Each row is where one point has got to under a steady rotation. How many steps took it there?
The counts run from 0 to 259.
[  2 -15  -4  -7   1 -15 -15   5  14  27   7  -1  10 -17  -2   5  11  10
   5  -2  -1  -8   4  -1 -16  -2 -38 -13   1  -5 -10   3  10   7   6   8
   0  -2  -9   0  -2   1   3  13 -17   5  -8  -5   3  -9]	227
[  4  -5 -14   2   1  -5  -9  13   3  22  -4  -8  17 -15   6  11   9   2
   0  -7   5 -10  -4 -11  -4 -18 -36 -15   8   5  -7   0   8   2   4  11
   5 -16 -20   5   3  -7   0  13 -11   0  -7  -4 -12 -17]	173
[  9 -16  -9   6   0   1 -18  16   5  19   4  -7  14  -6 -10  12   3   2
   1  -8   7 -11  -1  -6 -13 -10 -33 -12   2  -4 -11   2   7  12  -3   9
   4 -12 -21   5  -8  -1   7  15 -16   6   1 -10  -6 -12]	48
[  1 -19  -5  -1   0 -11 -16   5  16  21   6  -7  16  -9  -4   8  14   6
   3  -2   0 -12   0   4 -16   2 -37 -15   4  -3 -14   9  10   9   5   6
  -5  -7  -3   3 -12   2   4  11 -18  11  -1  -7   9 -10]	56
[  6  -6  -3  -3   6 -14  -6  16   6  26  -6  -5  19 -13   4  17  13  10
   6  -4   5 -13  -2  -2  -8  -9 -39 -12   8   3 -10   1   8   3  11   3
  -6 -15   1   0   6 -10   2  13 -15   8  -3  -4   1  -9]	193
[  6  -6  -8  -3   4 -13  -3   7   6  28  -4  -5  19 -18  13  13  12  12
   4  -2   1 -13   1  -5  -7 -10 -39 -14   7   4 -11   4   7  -3  12   5
  -5 -14   1   3  -1  -8  -3  11 -15   5  -6  -2  -4 -15]	178
[  7 -12  -5  -1   1  -7 -16  18   9  21   2  -4  14 -14  -9   8   2   6
   5  -4   5 -12  -2  -5  -7 -15 -37 -10   6  -6  -8  -2   9  13   0   7
   3 -16 -21   1   0  -4   7  19 -13   0  -4  -9  -5 -10]	219
[  1  -7 -14  -4  -3 -12 -17   8   3  24  -1  -6  16 -16   6   0  21  -1
  -1  -3   0  -8  -1  -9  -5 -12 -39 -14   2   7  -7   7  10  -2   9   8
   6   0 -18   5   7  -2 -10  14 -13   4  -7  -3  -6 -16]	168
[  6  -3 -14   4   2  -3 -12  13   2  21  -3 -10  18 -13   5  10  10  -1
  -2  -5   4 -11  -2 -12  -4 -17 -34 -15   7   5  -6   1   9   2   5   9
   8 -16 -21   8   7  -6  -2  14 -11   0  -5  -4  -9 -16]	172
[  2 -10 -10  -2  -4  -1 -20   5   4  16   4  -9  19  -8   6  18   7   3
   3   6  -3 -17   0   0 -12  -7 -34 -17  13  10 -16   0  -2  -1  15   7
  -5 -13  -3   7 -13  -7  -1  10 -19   6  -1  -5   3 -12]	100
[  5 -13  -2  -4   0 -18 -13   7  11  25   8  -4  14 -17   1   8  10  14
  10   2  -2  -9   4   1 -12  -4 -38 -12   3  -7 -10   3   9  10   9   4
  -3  -8  -6  -2   0  -4   5  14 -16   3  -3  -7   2  -8]	225
[  4 -14  -6   2   1  -4 -14  14   6  23   5  -4  17  -9  -2  15  -3  11
   5   0   0 -12  -2  -3 -13 -12 -35 -13   6  -4 -14  -2   7   9   4   7
  -6 -15 -10   3  -5  -7  11  14 -19   3  -2  -7  -2 -10]	36
[  8 -15  -6   2   2  -6 -13   9   8  22   3  -8  15 -14  -4  11  -2   7
   7  -7   3 -13  -2  -2  -7  -9 -35 -15   9  -3 -10  -2   8  12  -2   7
   3 -20 -17   1  -9  -2   9  16 -21   0   2  -7  -8 -12]	236
[  5  -7 -11  -3   3 -12 -14  22   3  25   1  -3  14 -13 -11   7   2   0
   3 -12   0  -9  -4  -4  -3  -6 -39 -11   3   1  -7  -3   8  11   2   6
   8  -5 -18   1   6  -5   1  15 -16   3  -4  -6  -6 -18]	16
[  1 -18  -7  -5  -2 -12 -18   6  10  25   4  -4  14 -12  -4   3  12   1
   3  -9  -1  -8  -2   1 -11   4 -36 -16  -1  -2 -15   5  12   9   1   7
   2   0  -8   0  -7   5  -3   7 -22  12  -3  -4   0 -15]	244
[  9 -10  -6  -1   5  -9 -11  17   8  23  -5  -8  14 -16  -5  13   6   6
   4 -11   6  -7  -4  -5  -1 -11 -39 -12   6   3  -4  -4   7  10  -3   3
   5 -21 -14  -1  -1  -8   2  16 -14  -1  -2  -6  -8 -15]	3
[ -4 -14 -14  -3  -7  -3 -27  10   4  17   3  -2  19  -5   3   9  17  -8
  -1   2  -1 -11   2  -2 -10  -2 -35 -16   5  10 -14  12   5   0  11  11
   1   1 -12  11  -9   0  -7   9 -16   9   0  -4   0 -17]	105
[  3  -9  -5  -4   4 -14 -15  16   9  27   2  -2  15 -16  -1  11   4  13
   6  -3  -6 -13   0   1 -12  -4 -38 -12   2  -2 -10   1   7   5  10   2
  -9  -3   1  -2  -1  -7   6  15 -22   6  -5  -6   5 -12]	24
[  3  -9  -6  -5   2 -17 -16  14   7  29   4   1  18 -14   0  10   6  10
   5  -1  -6 -11   2  -1 -12   0 -37 -15   3  -3 -13   3   8   5  12   2
  -6  -1  -2  -1   1  -4   3  12 -18   8  -3  -4   5 -13]	25
[  9  -5  -4   0   8 -13  -9  18  11  21  -3  -6  14 -15  -1  18   7   9
   7  -2   4 -11  -2  -3  -8 -10 -39 -11  10  -2  -6   0   8   9   8   5
  -6 -17  -1   1   0 -12   7  18 -11   2  -3  -5   2  -8]	207
[  0 -11  -6  -5  -1 -14 -18  16   5  28   4   0  14 -10  -8   6   9   4
   1  -5  -4  -8   1  -2  -9  -2 -40 -12  -3  -6 -15   6   8   9   6   5
   2   6 -15   2   2  -1   2  14 -17   6  -4  -6   1 -15]	28
[  2 -11  -9  -1   0  -8 -21  23   5  26   5  -1  13  -8 -11   4   5  -1
   1  -7  -1  -7  -2  -3 -12  -6 -37 -13  -2  -4 -15   3  11   9   2   5
   4   2 -20   5   1  -1   1  15 -16   5  -4  -7  -4 -13]	30
[  4 -18  -2   2   5  -7 -14   6  11  20   3  -7  17  -9  -4  17   6   9
   7  -3   4 -14   3   1 -10  -5 -34 -15   3  -3 -13   6   6  12   3   7
  -6 -16  -2   3 -14  -5   8  15 -20   9   2  -8   2  -9]	53
[  2 -13 -16  -1  -6  -4 -21  14   2  12  -3  -6  16  -7  -5  10  23  -6
  -3  -5  10 -11  -1  -7  -5  -9 -37 -12   8  10  -6  14   7  -2   3  15
   6  -6 -17  12  -5  -1  -6  14  -8   7  -1  -8   0 -16]	123
[ -1 -13 -10  -3  -4  -6 -18   9   6  14   0  -5  19  -9   3  11  24  -1
  -3   2   3 -14   0  -1 -10  -5 -37 -16   5   8 -12  15   6  -2  16   9
  -3  -2  -3  11 -12  -4  -6   9 -11  13   0  -5   5 -10]	119
[  7  -6  -9   0   7  -7  -5  18   5  24  -7  -6  20 -14   1  16   7   6
   5  -7   7 -12  -4  -9  -3 -15 -35 -10  10   3  -5   0   9   5   2   6
  -2 -18  -8   3   3 -11   4  15 -10   3  -2  -4  -6 -15]	190
[  5  -6  -5   1   8 -12  -4  16   9  23  -3  -8  19 -14   4  14   9  13
   4  -4   4 -13  -2  -4  -3 -10 -36 -11   9   3  -8   0   8   2   8   5
  -4 -16  -2   1   1 -10   4  15 -16   7  -1  -7  -1  -9]	192
[ -3 -13 -14  -5  -9  -1 -29  10   0  15   4  -5  15  -7  -5   7   9 -13
   1  -2  -1 -11  -2  -2  -7  -5 -35 -15   6   9 -12   4   3   6   5  10
   8  -3 -17   8  -7   2  -5  10 -15   4  -4  -7  -4 -17]	92
[  2  -9  -5  -6   4 -19  -9  17   9  26  -6  -1  15 -13   0  12  21   9
   3  -7   4  -8  -1  -1  -7  -2 -41 -13   3   0  -8   8  10   4  10   6
  -6  -3  -2  -1   5  -6  -2  14 -11  13  -4  -4   4 -12]	196
[ -3 -18  -6  -5  -6  -8 -28   4  14  19   3  -4  11 -14  -8   9  16  -3
   5  -3  -4 -14  -2   4  -9   7 -38 -13   5   7 -12   7   4  12   7   8
   2  -5  -3   3 -13  -1  -5  13 -17   7  -1  -6   5 -12]	73
[  3 -10  -2  -7   3 -20 -15  16  11  27   4  -2  13 -16  -5   6  17   8
   3  -1   0  -8   3   0  -8  -5 -41 -11   3  -4 -11   6  12   9  10   5
  -2  -1  -6  -1   4  -2   0  15 -10  10  -5  -4   2 -10]	212
[  8 -13  -6   2   3 -12 -13  15  10  26   8  -4  14 -17  -5  15   1  15
   9  -1   2 -10   1  -7 -10 -13 -38  -8   9  -7  -7  -4   7  11   7   6
  -3 -19  -9   1  -4  -5  10  19 -16   0  -2  -5  -7  -6]	222
[  1 -14 -10   2  -6   0 -28  11   7  12   4  -8  13 -10 -10  16   0  -4
   4  -3   0 -16  -5  -1  -4  -6 -35 -14  12   7 -10  -3   0  13   2   8
   8 -17 -15   7 -13  -7   4  11 -17  -1   0 -10  -2 -13]	80
[  8 -12  -9   4   2  -6 -16  10   6  24   5  -6  14 -14  -7   8   3   3
   4  -7   4  -8  -2  -6  -7  -9 -32 -12   4  -4 -11  -3   8  12  -6   7
   8 -15 -21   1  -6  -1   6  15 -18   0  -1  -8  -8 -11]	234
[  1 -13 -10   0  -1  -1 -14   4   7  14   0  -5  20  -5   7  19  16   4
   1   6   1 -20  -1  -2 -10  -7 -34 -17  11   9 -15   9   4  -1  12   8
  -7 -11  -2   9 -12  -6  -1  10 -14  12   3  -7   6 -10]	116
[  5  -9 -12   2  -1   3 -18  12   2  10  -2  -8  19  -6   1  19  15  -4
   0   0  12 -13  -4  -6  -2 -14 -36 -10  15  11  -6   4   3   3   7  12
   4 -23 -14   9  -7  -7  -3  17  -6   4   0  -9   1 -12]	127
[  2 -21  -8  -2  -4  -3 -23  10   9  20   7  -6  12  -7 -12  10  13  -3
  -1  -8   5 -10   0   0 -10   1 -35 -13   1  -2  -9   9   9  11  -3  10
   7  -5 -13   4  -8   2  -4  14 -17   9   0  -8   2 -12]	60
[  7  -6  -5   0   4 -10 -11  23   6  20  -1  -5  14 -11  -8  16   6   4
   4  -5   8 -13  -2  -7  -4 -13 -38  -7   9  -2  -4  -3   9  10   0   6
   0 -16 -14   1   5  -9   6  20 -10   2  -1  -9  -2 -13]	204
[  0 -17  -6  -2   0 -11 -18  14  11  24   5  -1  15  -9  -9   5  12   5
   3  -3   0 -11   3  -5 -17  -2 -37 -13  -1  -6 -15  10  12   8   2   7
   0   2 -10   3  -5   2   1  13 -18  12  -3  -8   3 -11]	43
[  4  -7  -7  -6   1 -10 -18   5   8  15   0  -6  14 -19   9  13  19   6
   5   9   2 -12   2  -4  -7  -7 -38 -11  13   9  -5   4   5   1  18   7
  -1 -19  -1   5  -3  -9  -2  15  -8   2  -2  -5   2  -9]	147
[ 10 -13  -3  -1   5 -12 -11   9  11  25   5  -5  15 -17   0  11   6  14
   9   3   1 -14   2  -2 -11  -9 -37 -12   5  -4 -10  -2   5  11   5   4
  -5 -17  -6   1  -6  -6   9  15 -18   2  -3  -5  -1  -8]	223
[  0 -14  -5  -3  -1 -11 -16  10   7  26   6  -1  16  -8  -4   9   9   9
   6   0   0 -10   3  -1 -15  -1 -36 -13   0  -9 -15   7  10   7   8   7
  -7   2  -5   3  -6  -1   2  13 -20  10   0  -7   6 -10]	41
[  8 -12  -6   1   3  -9 -13  14  11  24   6  -3  18  -9   0  17  -2  10
   8   0  -1 -14   1  -4 -14  -8 -36 -15   6  -4 -13  -1   9   9   7   5
  -7 -11  -6   2  -8  -7   9  16 -21   4  -1  -8  -1  -9]	37
[  0 -11 -19  -2  -6   2 -24  13   2  12   3  -7  17  -5  -1  11  12 -11
  -4  -3   5 -11  -3  -7  -7 -10 -34 -14   5   7 -13   9   4   2   6  14
   6  -3 -19  13  -8  -3  -4   9 -12   5  -2  -6  -5 -16]	108
[  6 -18  -4  -2   1  -9 -12   3  11  25   5  -7  15 -14   0  12   3  15
   8  -4   0 -15  -2  -1 -13  -5 -35 -15   4  -1 -12   1   8  11   5   5
  -3 -16  -4   0 -10  -4  10  14 -24   3   0  -5  -4 -11]	239
[  9  -7  -7   2   8  -6  -8  19   4  20  -4  -8  17 -11  -2  18   8   5
  -2  -7   7 -13  -3 -10  -5 -15 -38 -11   7   4  -5   0   8   2   1   7
   0 -18 -11   1   3  -8   5  14 -12   2  -2  -5  -7 -16]	189
[  0  -9 -11  -5  -4 -11 -24   9   7  14  -1  -4  13 -15   0   7  29  -4
  -2   0   3  -9   0  -1  -6  -3 -40 -14   6   8  -7  10   7   4  11  13
   3  -7  -7  10   1   0  -9  12  -7  12  -5  -5   4 -13]	136
[  3  -9  -3  -7   4 -21 -13  16  11  26   1  -2  14 -18   0  11  13  13
   8   0  -3 -12   1  -1  -7  -6 -41 -10   5  -4  -9   3   9   6  11   3
  -6  -7  -2  -2   3  -7   5  17 -11   6  -4  -5   4  -7]	210
[  6 -10 -14   1  -6   2 -23   9   3  15   3  -8  18  -8   2  18   0  -2
   4   2  -1 -16   0  -2  -8 -12 -34 -13  14  10 -12  -2  -1   6   7   8
  -2 -18 -10   9 -13  -7   5  12 -19   2  -1  -9  -5 -12]	97
[  3 -12  -9  -1  -2  -3 -13   6   6  15   1  -5  19  -9   8  15  21   4
   2   6   1 -17  -1   1 -11  -7 -37 -15   8   9 -12  10   7  -3  15  10
  -8 -10   1  10 -12  -8  -3   9 -15  13   1  -5   6 -12]	117
[  4 -16  -5  -5   1 -14 -16   9  11  25   7  -2  17  -9   0  10   6  10
   5  -1  -1 -12   2  -2 -17  -3 -37 -16   3  -4 -17   7  10   5   9   5
  -7  -2  -3   2  -5  -3   6  14 -19  12   1  -6   5  -9]	40
[ -2 -11  -8  -3  -4  -4 -19   7   6  15  -1  -1  20  -8   2   9  26  -4
  -2   2   5 -13   1   0  -9  -5 -36 -15   5   9 -12  15   8  -1  12  12
   1  -3  -7  11 -10  -1  -8  12 -11  13  -1  -5   5 -15]	120
[  3  -7 -13   0  -2  -2 -23  14   6  11   0  -7  13 -15  -3  14  17  -6
   1  -1  10 -11  -2  -8  -1 -11 -35 -10  12  10  -2   1   5   5   5  11
   9 -21 -16  11   1  -8  -5  16  -7   3  -2  -7   1 -11]	141
[  2 -10 -17   1  -7   0 -30  13  -1  15   8  -6  14  -8  -4  11   2  -8
   5  -1  -3 -13   0  -6  -8  -9 -32 -13  10  10 -14   0   1   7   4   9
   9 -10 -17   9 -11  -3  -2   9 -15  -1  -2  -9  -6 -17]	94
[ 10  -7  -8   2   3 -10 -14  18   6  23  -1  -6  15 -14  -6  16  -3  10
   5  -5  -3 -13  -3  -3  -6 -11 -37 -14  11  -1  -7  -6   4  10   5   3
  -2 -16  -9  -3   1 -10   7  15 -17   0  -3  -6  -4 -14]	20
[  2  -6  -9  -5  -2 -15 -14   9   8  24   0  -4  14 -19  11   1  19   7
   2   0  -2  -7   1  -7  -6  -6 -38 -14   2   7  -6  10   9  -3  13  10
   1  -4 -10   7   4  -3  -9  13  -9   7  -9  -1  -3 -14]	166
[  5 -10 -13   2  -4   4 -19  15   5   9   0  -5  17  -7  -2  16  19  -8
  -2  -2  10 -14  -5  -6  -4 -11 -34  -9   8  10  -8   9   7   3   3  13
   7 -14 -16  12  -7  -6  -3  13  -6   5   1  -6  -1 -16]	125
[  1 -14 -12  -3  -9  -4 -31  12   6  15   6  -5   9  -8 -12   8  10  -9
   3 -10   0 -10  -4   1  -4   0 -36 -13   8   5  -8   2   5  11  -1   7
  12  -5 -18   7  -8  -1  -3  11 -14   2  -2 -10  -1 -17]	77
[  4 -19  -8   4  -1  -2 -18  15   7  22   5  -3  16  -4 -11   9   6  -2
   2  -8   5 -10   0  -6 -12  -3 -34 -12  -1  -6 -13   4  10  12  -1  11
   4  -2 -22   6  -4   4   3  15 -16   9   1 -11  -5 -15]	46
[  0 -10 -12  -2  -4  -7 -24  12   9  12   0  -6  13 -12  -5   6  26  -9
   0  -1   8  -9   1  -8  -1  -7 -39 -10   8   9  -2   9   6   2   7   8
   8  -9 -15   9  -1  -3 -11  15  -5   7  -5  -7   0 -12]	138
[ -3 -17  -9  -6  -4  -8 -28   8   8  19   7  -6  10 -12  -9   8  16  -4
   2  -3   0 -11  -2   4  -9   9 -37 -13   2   4 -12   6   4  11   6   7
   5  -3  -7   1 -11   1  -4  10 -17   9  -3  -5   8 -14]	74
[ -1 -11 -12  -3  -7  -6 -21   9   4  18   5   0  18  -7   6   9  16  -2
   0   1  -2 -14   0   3 -12  -2 -34 -18   6   9 -16  10   7  -3  16  11
  -5   0  -8  10 -10  -3  -6   6 -16   9  -1  -6   3 -15]	104
[  3  -9 -13  -1  -5  -5 -23  14   4  13  -1  -6  14 -13  -5   9  21  -9
   0  -1   8  -9  -4  -6   1 -11 -39  -9   9   8  -3   9   6   4   5  11
   7 -14 -17   8  -1  -2  -8  16  -4   5  -3  -6   0 -14]	139
[  4  -5 -13  -2  -2  -6 -21  12   5  16   2  -5  12 -18   4   7  15  -2
   3  -2   6  -9   2 -11  -2 -16 -35 -12  10   8  -5   2   5   3   6   9
   9 -16 -22   9   2  -6  -4  17  -7  -2  -6  -7  -7 -14]	156
[  0 -12 -18  -2  -6   0 -30  14   0  16   6  -6  16  -6  -4   9   7  -7
   1  -3  -2 -11  -1  -3  -7  -5 -34 -14   7  10 -14   0   4   7   5  11
  10  -5 -19  12 -10  -2  -4   9 -16   2  -4  -9  -4 -18]	93
[  4  -2 -11   1   4  -6  -5  11   5  23  -3  -8  19 -14  11  13   6  10
   4  -3   3 -11  -3 -10  -3 -14 -36 -13  10   6  -8   0   8   0   6   9
  -2 -18  -9   9   3 -10   3  13 -14   0  -3  -1 -10 -14]	175
[  5  -4  -7   0   4 -10  -4   6   5  27  -3  -7  19 -18  11  14   9  11
   5  -1  -1 -11  -1  -6  -7 -12 -37 -16  11   7  -8   0   9  -2  13   6
  -3 -17  -4   5   1 -10   1  11 -15   2  -4  -4  -3 -11]	177
[  4 -17  -9   1   1  -2 -22  10  10  15   3  -5  14 -10 -13  13   9  -4
   5  -8   6 -13  -5  -2  -7  -2 -36 -13   4  -1  -8   4   6  14  -4   7
   6 -13 -19   3 -12   2   4  13 -17   5   1 -10  -1 -14]	63
[ -2  -7  -7  -5   2 -14  -8  10   6  26  -5  -5  17 -16  10   8  20   9
  -1  -4   1  -8   0  -5  -8  -8 -38 -16   3   5 -10  11  12  -4   9   5
  -2  -3  -6   4   5  -1  -6  11 -13  11  -8  -3  -4 -14]	181
[ -2 -17  -9  -4  -2  -9 -19  10   9  23   0  -5  14  -9  -9   8  12  -4
   1  -8  -6 -15  -3   3 -11   6 -35 -17   3   2 -12   5   3   6   5   5
   1  -1  -3   4 -11   0  -5   7 -21  11  -3  -6   4 -14]	259
[  0  -9  -8  -8  -4 -13 -20   4  11  16   0  -8  11 -18   9   9  23   4
   5   6  -3 -10   1  -2  -6  -5 -39 -11   9   9  -7   6   3   0  18   8
   0 -12  -4   7   0  -5  -9  13  -7   6  -6  -3   3 -11]	149
[ -1 -16  -9  -6  -7  -7 -32  11   7  16   4  -6  12 -11 -11   7  14  -9
   4  -8   0 -13  -2   1  -6   3 -36 -14   4   7  -9   4   5  13   1   7
   9  -5 -17   6  -9   0  -4   9 -17   5  -2  -9  -1 -17]	76
[  6 -16  -8   4   4   1 -16  13   9  20   4  -7  15  -8  -7  14   3   4
   5  -3   9 -16  -2  -4 -12 -10 -33  -9   4  -4  -8  -1   6  13  -3   8
   6 -12 -17   5 -11  -4   7  15 -16   5   2 -10  -6 -12]	49
[  8  -8  -3   2   6 -11  -9  15   9  27  -3  -8  17 -18  -1  14   3  10
   8 -10   2 -13  -7  -4  -3 -10 -39 -14   7   3  -4  -4   2   8   1   3
  -1 -19  -7  -4   0 -11   7  13 -16   2  -3  -4  -5 -11]	5
[  7 -12  -7   2   2  -5 -18  16   7  22   3  -5  20  -8  -2  16  -5   8
   7  -4   3 -15  -3  -4 -14 -12 -35 -10   8  -4 -11  -3   6   9   6   5
  -2 -12 -17   2  -6  -8  11  16 -17   1  -2  -9  -1 -13]	35
[  1  -8  -8  -4   3 -14  -9  10   7  27  -6  -3  14 -15   6   6  19   2
  -2  -5   1  -4   0  -6  -8  -6 -40 -16   0   4 -10  10  12  -2   6   8
   0   1  -9   2   5  -4  -6  12 -13   9  -5  -4  -2 -17]	182
[  2 -20 -10   1  -2  -2 -24  13  14  18   6  -5  12  -9 -14   9  13  -5
   0  -8   5  -9  -1  -2  -8  -1 -35 -12   1   0 -10   6   9  13  -6   7
   8  -5 -15   7  -9   6  -1  12 -17   7  -1  -8   3 -15]	61
[  5 -10 -13   3  -2   5 -16  10   3  13   0  -8  19  -6   6  22  10   2
   1   2   7 -16  -4  -3  -9 -14 -32 -13  14  10 -12   4   0   0   8  11
  -4 -19  -8   9 -10 -12   2  11 -18   4   2  -9  -3 -13]	113
[ -3  -8  -6  -7   2 -15 -17  16   8  30  -3  -3  12 -16  -5   4  12   4
   4 -10  -2  -7  -3  -3  -9   1 -42 -14   0   1  -8   3   9   7   3   3
   3   2  -8  -1   3   0  -3  13 -16   8  -6  -3  -1 -15]	12
[  4 -20 -11  -1   0  -2 -23  12   9  15   4  -5  12  -7 -13  10   8  -7
   2  -9   6 -11  -3  -2  -9  -2 -36 -12   4  -4 -10   4   6  15  -5   8
   6 -10 -19   7  -9   1   1  14 -16   5   3 -10  -2 -11]	62
[  6 -17  -9   1  -4  -3 -22  12  10  13   3  -9  12  -7 -12  14   6  -3
   6  -7   9 -13  -5  -2  -6  -4 -34 -13   9  -1  -9   0   5  16  -3   8
   6 -18 -17   4 -14  -2   4  13 -17   4   2 -12  -2 -13]	64
[  4  -5  -9  -5  -1 -15 -14   4   9  22   0  -6  17 -19  16   9  16   8
   5   1  -2 -11   0  -4  -7 -10 -38 -15   8   8  -9   5   6  -1  17   7
  -1 -12  -4   6   1  -9  -3  13 -13   2  -5   0  -2 -11]	163
[  0 -17  -5  -7   0 -10 -24   2  12  18   5  -6  13 -10  -2  13  14   5
   9   0  -2 -15  -3   5 -12   6 -38 -14   8   2  -9   4   3  10   7   7
  -4 -10   3   1 -14  -3   1  10 -18   8  -1  -8   8  -9]	71
[  0 -16  -4  -5  -2 -13 -19  10  10  30   7  -2  13 -14  -4   3  12   7
   3  -6  -2  -5   2  -3 -14  -1 -36 -13  -3  -5 -12   7  11   9   2   7
   3  -1 -16   1  -1   4   0  14 -17   7  -4  -5  -2 -12]	229
[  4 -16  -9  -3  -2  -9 -20  12   7  27   5   0  15  -6  -8   5  12  -1
   1  -3   1  -9   1  -4 -15  -4 -35 -13  -1  -6 -14   8  12   8   3   5
   3   3 -14   3  -5   2  -2  15 -18  11  -2  -8   2 -13]	44
[  4 -18  -8   1  -2  -3 -18   7  10  15   2 -10  14  -9  -5  18   6   4
   6  -2   3 -17  -4   1 -10  -3 -34 -14  12   3  -8  -2   1  15   2   7
   1 -23  -6   3 -14  -4   7  11 -19   2   2 -11   2 -10]	67
[  6 -21  -5   0   1  -9 -17   5  13  20   5  -8  17 -10  -2  16  10  10
   9  -2   4 -17   1   0 -16   1 -35 -13   9  -3 -15   4   5  10   6   8
  -8 -15  -1   1 -11  -3   4  13 -19   9   2  -6   2  -6]	54
[  3  -8  -9  -3   3 -10 -13  15  10  27  -2  -8  12 -16  -4   6  12   0
   1 -14   6  -7  -7  -9   0  -9 -40 -13   3   1  -6   1   9   8  -3   7
   9 -10 -17   0   4  -2  -2  16 -14   4  -5  -4  -9 -17]	0
